128 stands for zero in the data rows.
Here is a table of points, one per row:
"133 166 127 147 134 140 121 125 115 158 137 126 130 142 143 102 082 115 150
 144 116 153 138 155 150 120 132 137 106 147 158 081 106 085 138 075 128 126
 125 149 143 116 118 131 138 128 121"
"093 128 157 134 148 107 120 096 118 124 143 132 186 102 159 169 144 180 209
 139 121 158 109 141 097 177 128 125 132 107 110 217 125 191 144 196 144 147
 151 111 144 141 139 026 114 206 059"
"120 127 117 108 153 103 166 103 127 073 126 113 124 095 136 113 159 175 142
 109 117 094 120 110 145 139 142 084 108 103 124 146 103 126 142 193 118 171
 111 120 144 130 118 085 089 151 128"
"122 160 141 168 126 154 064 153 112 173 083 163 146 138 126 138 095 159 109
 105 094 199 095 152 108 174 124 152 151 126 135 155 169 156 142 188 141 138
 159 136 115 109 035 171 150 104 133"
"089 133 109 125 152 110 154 075 189 149 069 174 165 148 116 142 105 084 130
 062 115 097 173 109 102 080 115 136 089 165 212 126 064 119 143 146 149 145
 119 142 162 110 112 251 115 094 178"
"115 159 104 163 085 113 093 168 116 083 157 142 147 136 082 105 136 213 114
 151 119 165 122 140 047 166 184 220 158 121 163 182 112 195 124 097 217 130
 168 136 096 119 083 138 107 168 165"
"195 078 125 034 123 165 116 171 104 160 159 119 106 089 173 140 165 159 087
 145 165 142 029 110 102 199 144 125 152 152 100 086 178 119 112 105 091 120
 109 119 075 165 149 059 139 139 118"
"113 106 064 162 094 147 083 201 143 141 157 069 138 165 142 106 168 111 075
 085 095 182 169 123 073 103 167 173 147 098 173 089 100 114 159 029 218 114
 000 165 120 104 063 085 131 091 167"
"096 088 131 086 159 122 119 056 101 074 162 128 152 092 123 135 150 153 175
 149 171 078 094 136 112 143 090 124 147 100 094 171 127 183 153 209 137 171
 139 079 119 152 170 146 077 173 109"
"157 131 141 201 086 125 112 152 121 168 128 122 086 195 109 134 171 098 083
 126 099 189 156 163 090 122 213 193 117 134 233 065 067 070 129 099 111 124
 124 136 115 156 122 178 139 082 109"
"121 119 083 085 120 112 128 136 119 154 118 122 169 139 099 149 143 157 111
 133 117 149 117 151 099 146 118 145 104 150 147 092 108 129 093 122 180 067
 124 157 155 129 108 137 104 129 162"
"166 055 137 061 131 116 173 171 095 099 054 038 097 089 098 144 124 106 114
 077 109 118 161 133 142 129 085 129 075 136 148 086 107 099 152 085 119 076
 113 168 139 108 082 077 127 095 149"
"038 162 109 213 183 123 145 115 161 107 087 140 168 188 090 143 170 141 158
 099 136 069 135 110 087 073 094 160 198 115 155 188 080 152 139 181 095 139
 121 125 175 146 104 222 141 110 148"
"173 145 148 145 119 124 096 172 083 119 120 103 095 137 148 137 119 145 096
 158 134 130 129 140 093 107 131 140 116 140 052 104 139 135 125 135 112 149
 129 108 072 135 176 071 121 124 121"
"153 123 088 101 106 144 181 153 108 144 145 131 076 138 126 126 109 158 090
 159 156 171 167 193 119 150 143 146 093 136 118 075 114 086 089 085 067 104
 138 162 099 088 126 098 129 078 121"
"126 137 185 187 156 139 084 085 155 152 130 081 144 146 152 077 140 110 135
 147 107 137 124 115 107 125 144 077 173 158 137 152 156 118 151 131 092 141
 168 121 116 115 153 138 142 098 134"
"152 128 149 132 144 144 197 122 186 132 108 121 113 128 133 109 089 076 125
 114 104 113 131 125 105 141 117 117 127 136 097 106 147 110 078 075 112 146
 149 131 113 116 185 139 156 102 085"
"096 182 128 160 159 119 145 110 165 150 088 150 168 156 137 122 095 067 136
 080 133 090 151 072 155 079 176 187 100 142 111 123 142 091 126 180 123 118
 120 121 188 041 093 162 116 083 153"
"073 115 109 090 163 086 154 145 084 135 126 116 219 119 097 090 119 130 149
 153 126 171 125 094 125 108 111 158 088 072 132 090 134 166 134 138 163 138
 116 117 125 145 116 176 094 139 125"
"155 122 107 110 128 114 136 181 124 120 118 116 121 123 116 057 147 122 134
 171 118 164 084 129 119 181 119 127 168 085 145 163 197 125 128 156 152 143
 145 054 127 119 161 101 108 171 129"
"126 132 112 150 154 080 157 122 130 111 109 137 151 132 146 192 131 136 115
 117 141 118 168 093 134 068 146 103 117 143 144 107 116 120 143 117 139 080
 094 119 130 064 150 130 108 108 140"
"076 119 106 157 166 121 127 069 146 062 117 070 048 069 184 113 141 027 147
 089 092 064 142 040 166 057 120 074 168 159 124 180 120 146 154 116 125 059
 089 181 113 130 169 169 097 143 140"
"148 151 061 154 066 147 139 077 144 149 194 118 127 173 166 107 130 066 108
 132 150 104 159 128 132 118 150 135 087 132 137 081 133 089 138 128 091 145
 130 134 164 081 119 118 126 146 126"
"132 124 139 145 139 171 099 085 111 137 150 189 124 135 108 128 113 175 118
 136 153 121 109 145 128 133 119 110 093 117 137 179 126 166 156 147 117 163
 175 091 122 145 127 097 199 138 164"
"142 125 168 122 090 129 103 103 120 122 147 122 132 161 113 119 119 145 148
 101 168 092 108 118 156 112 102 130 117 144 088 123 154 158 092 151 072 173
 137 096 150 152 177 159 098 121 091"
"134 111 145 103 079 135 104 170 073 120 139 090 101 084 139 129 131 171 128
 171 134 137 113 131 131 186 124 123 145 136 068 118 172 054 106 127 128 117
 128 117 091 150 130 091 141 175 115"
"120 146 128 111 172 110 142 134 116 117 115 092 163 153 129 134 117 141 124
 124 127 130 170 095 128 112 163 130 123 122 158 139 132 087 140 145 126 126
 118 140 154 110 179 154 137 109 153"
"069 129 167 111 130 138 133 085 135 122 152 180 097 131 150 131 151 126 114
 111 014 076 109 116 140 123 100 097 161 096 102 099 161 133 128 179 104 135
 067 092 137 156 151 174 134 124 096"
"164 150 125 136 096 117 144 113 161 162 119 119 089 148 133 255 117 121 140
 107 124 156 176 198 149 092 135 140 124 155 122 014 119 100 106 086 088 125
 128 161 130 120 125 129 128 054 114"
"136 100 111 172 113 150 129 084 104 128 068 158 101 164 086 093 126 129 140
 111 080 104 155 138 102 130 172 160 181 127 143 145 187 088 116 144 148 128
 176 122 139 171 159 153 108 109 080"
"102 067 188 119 156 150 167 107 125 099 133 137 131 085 095 135 117 153 179
 136 202 100 106 110 167 079 071 126 153 117 118 151 138 167 122 131 102 096
 136 089 171 118 166 136 111 125 159"
"213 144 131 146 099 175 127 146 108 117 105 134 144 152 116 120 144 166 113
 185 134 160 124 101 097 156 120 150 136 100 121 144 117 151 077 177 185 160
 160 099 132 109 107 160 165 124 114"
"117 180 129 132 116 105 067 134 147 137 162 141 111 104 121 106 146 150 110
 160 107 139 162 165 126 076 156 115 079 126 140 094 164 134 134 101 117 139
 190 089 106 169 155 125 148 142 103"
"094 177 116 164 120 106 092 123 178 123 049 119 131 162 085 135 125 145 177
 111 108 142 124 125 028 145 142 147 140 149 148 164 132 147 115 121 147 199
 151 124 197 140 100 167 128 181 131"
"130 147 144 083 141 117 100 107 190 255 143 192 148 113 174 137 120 169 130
 058 147 137 133 081 141 145 121 092 111 111 101 153 117 133 152 138 116 136
 134 125 134 117 137 129 182 108 124"
"093 115 144 111 154 104 183 097 110 079 165 158 143 030 127 152 164 148 153
 147 173 102 086 075 112 125 080 109 189 100 124 207 134 198 148 172 210 135
 126 112 143 106 100 128 104 201 178"
"175 167 144 177 113 156 061 109 186 178 145 104 091 143 183 103 097 023 127
 120 125 135 120 124 190 116 137 125 086 151 130 117 114 097 128 063 025 084
 147 131 133 139 209 079 238 060 128"
"184 090 153 071 115 157 162 191 116 130 107 094 106 081 097 152 161 141 109
 120 133 160 117 207 134 209 119 120 074 084 074 109 137 090 104 129 110 151
 111 130 089 127 110 076 145 191 137"
"136 123 130 109 148 121 120 153 097 144 155 234 119 113 136 164 117 106 134
 135 110 121 127 145 157 135 111 125 078 109 175 180 132 140 152 131 095 138
 141 084 114 117 112 118 110 127 118"
"134 116 177 108 126 122 137 114 174 115 132 108 152 127 131 134 110 079 105
 064 130 109 165 084 196 079 102 135 118 142 162 111 116 108 121 091 108 094
 085 185 117 087 103 089 131 166 123"
"118 093 134 096 178 136 144 157 135 087 140 113 136 092 164 151 102 045 144
 137 207 062 177 082 181 093 010 114 109 171 163 145 078 154 169 164 102 073
 104 162 158 182 137 132 129 127 138"
"107 138 144 146 142 103 127 108 128 133 130 134 156 143 135 112 100 159 130
 124 180 134 114 121 149 127 099 138 126 155 140 148 114 170 128 180 183 118
 126 145 146 127 095 188 134 132 153"
"144 082 125 082 130 136 143 121 104 101 127 122 122 149 101 145 112 140 125
 138 145 130 140 155 150 145 096 127 108 081 120 131 156 113 114 091 160 080
 115 137 118 167 110 111 109 146 148"
"120 134 115 113 106 141 197 111 118 153 064 155 094 136 122 093 118 094 098
 102 124 076 194 140 128 094 143 165 165 151 124 058 154 038 154 087 076 155
 131 171 136 165 150 155 166 067 054"
"104 120 099 111 126 118 107 098 109 145 154 171 161 143 119 135 132 179 143
 146 122 132 091 123 134 151 108 045 110 094 109 139 159 174 122 164 117 171
 173 101 151 139 149 134 146 153 101"
"129 163 128 165 101 119 138 180 140 137 158 098 173 127 103 107 150 142 114
 130 138 138 151 143 096 111 162 144 158 106 138 124 125 146 086 135 209 127
 090 149 103 129 066 076 094 104 155"
"140 124 120 137 119 143 110 135 122 096 097 109 153 110 130 108 158 096 125
 138 093 099 153 154 132 087 163 146 162 165 119 136 107 098 121 131 159 164
 124 168 125 141 125 184 078 142 146"
"114 147 143 192 144 139 079 116 082 113 186 113 072 135 128 085 143 124 139
 179 102 119 088 083 122 140 182 114 173 116 080 170 149 184 162 125 133 145
 156 145 116 155 111 143 049 153 112"
"227 081 104 020 077 146 154 168 097 186 179 144 153 139 103 140 104 165 086
 153 115 244 179 240 134 213 166 079 050 113 065 123 124 050 065 080 093 175
 157 062 127 082 019 080 152 091 099"
"053 132 082 130 151 116 160 140 118 070 096 127 164 094 142 123 146 132 155
 129 148 112 126 086 150 131 146 109 146 082 162 113 117 195 123 120 198 082
 127 158 127 145 089 109 090 198 176"
"170 133 142 131 091 126 159 118 146 106 143 101 077 114 139 118 102 097 113
 157 126 086 000 119 174 093 110 104 147 162 115 139 121 114 153 037 089 096
 139 158 063 162 213 078 146 129 112"
"101 143 102 157 133 158 095 156 121 132 090 152 128 181 170 125 125 089 155
 106 114 154 170 120 179 114 123 108 118 161 126 122 083 132 124 097 136 113
 113 139 088 107 117 122 155 130 114"
"147 166 158 131 103 112 110 128 120 118 155 165 125 134 143 164 128 150 154
 143 153 118 122 131 154 173 149 096 139 121 125 164 102 156 123 130 127 112
 138 129 098 102 154 108 137 135 174"
"131 108 142 105 128 107 118 145 150 106 172 131 086 114 080 111 118 141 110
 178 128 135 139 165 121 166 121 140 141 136 083 079 159 113 128 133 132 114
 112 107 177 143 141 135 140 130 085"
"120 101 123 131 152 120 118 148 154 125 133 105 084 105 137 127 095 107 107
 138 139 124 137 160 145 145 094 111 159 184 113 137 096 128 132 148 103 125
 091 135 098 142 167 114 138 087 122"
There is one direction along which these points spread out most. Take the direction at right angles to it along which they spread out most. Go by this last direction. How far along it is each point below, from 0 to 99? 50 is the average, and the first point above lies past it. One standard deviation of the points above along it is 16.
"053 132 082 130 151 116 160 140 118 070 096 127 164 094 142 123 146 132 155
 129 148 112 126 086 150 131 146 109 146 082 162 113 117 195 123 120 198 082
 127 158 127 145 089 109 090 198 176" 48
"101 143 102 157 133 158 095 156 121 132 090 152 128 181 170 125 125 089 155
 106 114 154 170 120 179 114 123 108 118 161 126 122 083 132 124 097 136 113
 113 139 088 107 117 122 155 130 114" 64
"173 145 148 145 119 124 096 172 083 119 120 103 095 137 148 137 119 145 096
 158 134 130 129 140 093 107 131 140 116 140 052 104 139 135 125 135 112 149
 129 108 072 135 176 071 121 124 121" 39
"093 128 157 134 148 107 120 096 118 124 143 132 186 102 159 169 144 180 209
 139 121 158 109 141 097 177 128 125 132 107 110 217 125 191 144 196 144 147
 151 111 144 141 139 026 114 206 059" 22
"134 116 177 108 126 122 137 114 174 115 132 108 152 127 131 134 110 079 105
 064 130 109 165 084 196 079 102 135 118 142 162 111 116 108 121 091 108 094
 085 185 117 087 103 089 131 166 123" 70
"195 078 125 034 123 165 116 171 104 160 159 119 106 089 173 140 165 159 087
 145 165 142 029 110 102 199 144 125 152 152 100 086 178 119 112 105 091 120
 109 119 075 165 149 059 139 139 118" 24
"126 132 112 150 154 080 157 122 130 111 109 137 151 132 146 192 131 136 115
 117 141 118 168 093 134 068 146 103 117 143 144 107 116 120 143 117 139 080
 094 119 130 064 150 130 108 108 140" 66
"147 166 158 131 103 112 110 128 120 118 155 165 125 134 143 164 128 150 154
 143 153 118 122 131 154 173 149 096 139 121 125 164 102 156 123 130 127 112
 138 129 098 102 154 108 137 135 174" 41
"120 134 115 113 106 141 197 111 118 153 064 155 094 136 122 093 118 094 098
 102 124 076 194 140 128 094 143 165 165 151 124 058 154 038 154 087 076 155
 131 171 136 165 150 155 166 067 054" 75
"089 133 109 125 152 110 154 075 189 149 069 174 165 148 116 142 105 084 130
 062 115 097 173 109 102 080 115 136 089 165 212 126 064 119 143 146 149 145
 119 142 162 110 112 251 115 094 178" 84
"130 147 144 083 141 117 100 107 190 255 143 192 148 113 174 137 120 169 130
 058 147 137 133 081 141 145 121 092 111 111 101 153 117 133 152 138 116 136
 134 125 134 117 137 129 182 108 124" 51
"157 131 141 201 086 125 112 152 121 168 128 122 086 195 109 134 171 098 083
 126 099 189 156 163 090 122 213 193 117 134 233 065 067 070 129 099 111 124
 124 136 115 156 122 178 139 082 109" 67
"153 123 088 101 106 144 181 153 108 144 145 131 076 138 126 126 109 158 090
 159 156 171 167 193 119 150 143 146 093 136 118 075 114 086 089 085 067 104
 138 162 099 088 126 098 129 078 121" 48
